In the rows, 128 means zero.
Each path below is one point turned by a fixed rotation once a step. After each direction that follows a path, write how fast that rotation turns it, in deg/step (0 if it stays still).
Each turn is a multiple of 5 degrees from 10 to 175, or 0.
Each row of a path follows its step; steps can be skipped.
path 1
step 1: [130 125 135 133 127 137 123 128 131 136 131 126 126 123 142 127 131 133
 131 125 133 128 127 137 131 126 134 130 124 131 130 139 131 117 122 127
 131 134 136 129 128 129 128 129 139 123 126 125 124 134 127 128 137 133
 135 132]
step 2: [133 124 137 132 125 127 127 126 128 124 120 129 132 121 132 132 134 130
 125 128 139 128 120 133 127 117 126 118 127 130 137 124 127 137 126 127
 130 123 120 134 130 123 124 131 136 125 132 128 125 118 126 139 129 130
 131 123]
step 3: [129 132 122 124 116 133 135 139 138 128 126 127 133 123 133 125 128 138
 129 126 126 132 128 127 124 116 123 134 123 124 139 131 122 131 135 123
 123 127 124 135 130 126 124 125 127 128 124 134 124 125 130 121 124 132
 123 132]
step 4: [136 119 127 126 128 128 126 128 130 120 130 130 120 122 120 129 122 132
 134 121 119 122 120 135 127 117 123 132 125 134 121 135 130 126 129 118
 124 125 133 122 127 134 132 129 135 126 131 132 120 125 136 123 127 129
 129 127]
step 5: [130 124 134 129 126 125 131 123 140 126 139 137 130 130 127 121 130 126
 134 127 122 130 126 126 125 124 129 124 124 127 126 127 131 126 121 139
 123 120 118 127 125 130 129 141 124 121 127 131 130 118 132 129 122 123
 132 128]
step 8: [136 125 122 134 122 128 128 134 130 131 130 135 126 131 127 130 127 116
 127 129 138 127 134 129 122 125 125 129 132 121 122 123 137 130 129 134
 124 136 121 131 137 139 123 135 127 134 119 131 130 126 126 123 130 120
 126 126]
step 9: [130 130 125 132 134 131 130 127 130 135 135 124 130 117 128 126 129 119
 132 120 134 134 132 125 132 124 124 136 138 125 120 135 131 132 124 127
 134 121 132 132 135 130 134 120 128 117 124 132 136 135 126 125 135 130
 126 129]
step 10: [131 130 124 135 137 123 117 134 133 133 129 128 139 129 128 130 124 119
 126 132 127 128 129 136 130 125 128 120 125 135 128 125 125 134 123 124
 133 110 128 125 131 128 128 127 134 136 129 128 131 133 126 131 122 127
 122 125]
step 11: [119 133 122 124 127 128 125 126 131 135 127 130 131 130 127 129 111 126
 125 122 134 137 133 139 128 124 124 127 137 122 132 126 124 126 139 131
 125 129 121 121 122 125 129 130 126 130 119 128 126 130 126 129 117 124
 128 128]
step 12: [126 130 130 130 126 124 128 123 113 133 120 130 133 126 127 121 122 131
 134 123 133 125 125 127 133 124 134 130 135 135 123 131 134 121 126 119
 121 127 123 120 123 128 134 125 124 127 132 136 132 135 132 123 127 127
 119 131]
[129 127 131 127 128 124 127 129 127 127 126 129 129 127 128 129 129 124
 129 129 126 127 129 129 127 126 128 127 128 129 129 130 129 128 128 130
 131 127 130 127 127 128 127 129 128 131 127 127 127 126 130 130 129 127
 128 126]
130
path 2
step 2: [129 114 133 132 128 136 126 124 122 126 128 123 122 132 130 123 137 131
 131 126 121 129 131 127 129 124 128 136 133 132 124 134 131 122 130 132
 124 136 124 123 133 133 121 132 120 143 125 138 132 124 129 129 124 130
 126 132]
step 4: [129 135 139 121 123 133 125 122 122 137 135 133 130 128 122 131 129 136
 125 135 126 133 129 125 125 127 135 124 133 134 126 131 130 137 129 138
 132 133 114 126 137 129 130 121 126 122 132 130 126 124 120 127 128 128
 123 128]
step 5: [119 130 125 122 130 124 130 124 124 131 135 131 125 121 124 118 130 126
 129 128 116 134 131 123 138 128 117 134 129 131 128 133 128 128 134 130
 145 127 135 125 126 134 125 124 129 123 130 126 129 134 128 123 126 125
 125 122]
step 6: [120 129 127 123 128 130 132 125 130 120 135 121 124 126 135 123 132 131
 129 130 130 125 120 111 124 126 136 127 118 134 120 131 129 123 136 134
 130 132 128 133 129 129 130 130 132 128 124 133 135 131 134 130 124 123
 120 134]
step 7: [136 132 121 125 121 129 133 123 118 126 131 127 115 129 131 124 135 131
 129 133 124 126 123 133 127 119 132 134 141 123 122 135 128 124 130 123
 129 125 132 122 133 127 127 128 119 138 126 132 134 125 130 135 119 128
 130 128]
step 8: [123 133 130 130 124 135 124 129 119 136 123 128 125 137 115 120 134 126
 122 126 127 125 124 122 129 133 137 128 128 126 126 123 128 129 126 127
 133 130 132 139 138 132 130 128 132 129 132 132 119 120 132 138 123 125
 131 125]
step 9: [124 124 132 130 120 122 129 127 127 137 129 140 129 132 118 125 128 130
 127 137 124 133 124 128 133 125 129 125 127 131 116 140 127 123 125 129
 131 124 112 128 127 131 130 126 127 124 135 124 133 123 124 125 126 126
 119 123]
step 10: [124 121 135 123 130 129 135 121 130 127 136 126 126 125 120 121 139 134
 129 132 118 131 132 118 140 124 126 127 130 135 135 129 124 131 130 122
 127 131 139 132 122 125 130 127 131 127 129 128 130 125 126 120 126 120
 122 125]
step 11: [133 131 124 130 124 127 125 126 129 124 129 127 120 128 129 133 125 141
 132 133 125 131 114 119 128 132 132 129 119 125 128 130 127 120 137 137
 133 127 136 133 131 128 131 121 125 134 120 131 133 124 131 116 124 126
 125 129]
step 12: [134 140 129 131 119 137 118 129 124 130 130 129 118 124 129 123 133 126
 126 134 133 121 129 130 125 116 134 126 132 131 129 139 128 132 124 122
 135 127 138 127 138 127 121 129 129 132 131 126 133 129 133 124 125 125
 126 131]
[126 129 127 129 125 127 130 131 129 129 127 127 129 126 128 130 129 124
 126 130 127 129 128 128 128 127 129 129 127 128 129 126 127 129 130 126
 127 130 128 125 129 129 127 127 128 129 126 127 128 126 127 128 126 128
 126 129]
0
path 3
step 0: [127 123 122 124 139 127 127 132 127 134 127 117 131 145 123 130 122 124
 127 137 131 128 132 134 137 127 132 132 125 129 126 129 130 129 121 125
 129 127 138 125 128 134 122 122 129 128 132 120 128 140 128 127 121 132
 122 126]
step 2: [131 138 123 127 131 121 128 119 127 121 128 128 132 132 124 123 127 124
 127 133 135 128 132 134 134 124 126 129 117 130 130 129 127 128 133 128
 129 133 136 133 126 130 133 139 139 130 125 138 116 122 128 129 121 139
 129 127]
step 3: [127 126 130 126 122 135 128 131 133 124 142 137 131 129 124 135 133 124
 136 127 131 132 140 129 123 131 131 128 123 129 127 131 124 130 124 127
 133 128 128 137 128 127 121 136 135 136 130 132 137 126 139 120 126 136
 128 126]
step 4: [132 135 126 134 126 133 126 115 130 128 139 128 127 131 127 129 123 119
 132 131 129 131 128 141 129 122 125 126 127 128 131 130 128 136 119 123
 132 121 120 131 116 137 126 123 123 133 129 121 126 131 132 135 132 130
 127 122]
step 5: [126 131 113 134 126 132 130 133 125 124 133 129 135 128 135 126 119 129
 124 129 134 134 127 130 124 134 126 135 131 126 121 127 124 121 129 129
 138 131 129 132 128 137 124 118 122 131 137 127 122 134 138 123 128 128
 122 132]
step 6: [126 133 131 133 121 122 127 133 129 129 127 125 133 139 134 135 125 137
 119 126 134 125 129 134 126 129 128 126 132 134 130 140 124 129 133 121
 119 123 130 129 127 137 126 127 127 126 134 137 121 137 127 135 130 139
 131 131]
step 7: [123 117 126 129 120 118 141 131 119 128 134 124 137 128 125 125 129 117
 128 124 129 125 132 135 129 126 134 126 130 126 129 124 124 129 127 115
 128 133 133 121 128 129 125 129 128 133 128 136 128 125 130 127 118 133
 129 136]
step 8: [135 128 124 128 134 127 119 123 121 121 133 120 130 126 120 128 127 123
 132 128 135 129 134 134 120 129 126 126 132 126 135 128 134 132 129 127
 118 120 132 125 133 129 124 135 126 134 117 129 136 138 135 127 129 136
 124 135]
step 10: [130 129 129 134 124 123 118 124 129 128 133 126 140 124 131 125 119 133
 133 133 132 125 124 124 131 120 137 134 128 125 121 129 129 120 131 132
 123 127 125 132 120 133 131 132 130 128 134 129 132 133 141 126 127 137
 130 116]
step 11: [127 130 125 121 127 126 122 131 141 132 128 131 132 130 132 132 122 116
 122 126 127 123 129 138 128 132 131 124 128 130 127 127 128 119 125 127
 136 129 134 126 118 134 129 127 134 136 139 133 137 134 123 130 123 134
 134 129]
[128 129 125 129 125 132 126 127 127 129 128 129 127 127 127 128 128 129
 130 129 127 128 127 128 128 129 126 130 125 125 129 127 125 129 127 127
 127 128 127 128 126 129 127 129 130 126 127 127 130 129 130 128 129 127
 129 125]
65
[130 128 129 127 128 128 127 130 128 130 129 130 128 129 130 126 128 128
 130 130 127 130 127 130 127 127 132 131 129 128 127 126 126 128 129 129
 129 129 128 126 130 128 125 128 129 126 126 129 126 127 130 127 126 126
 127 129]
155
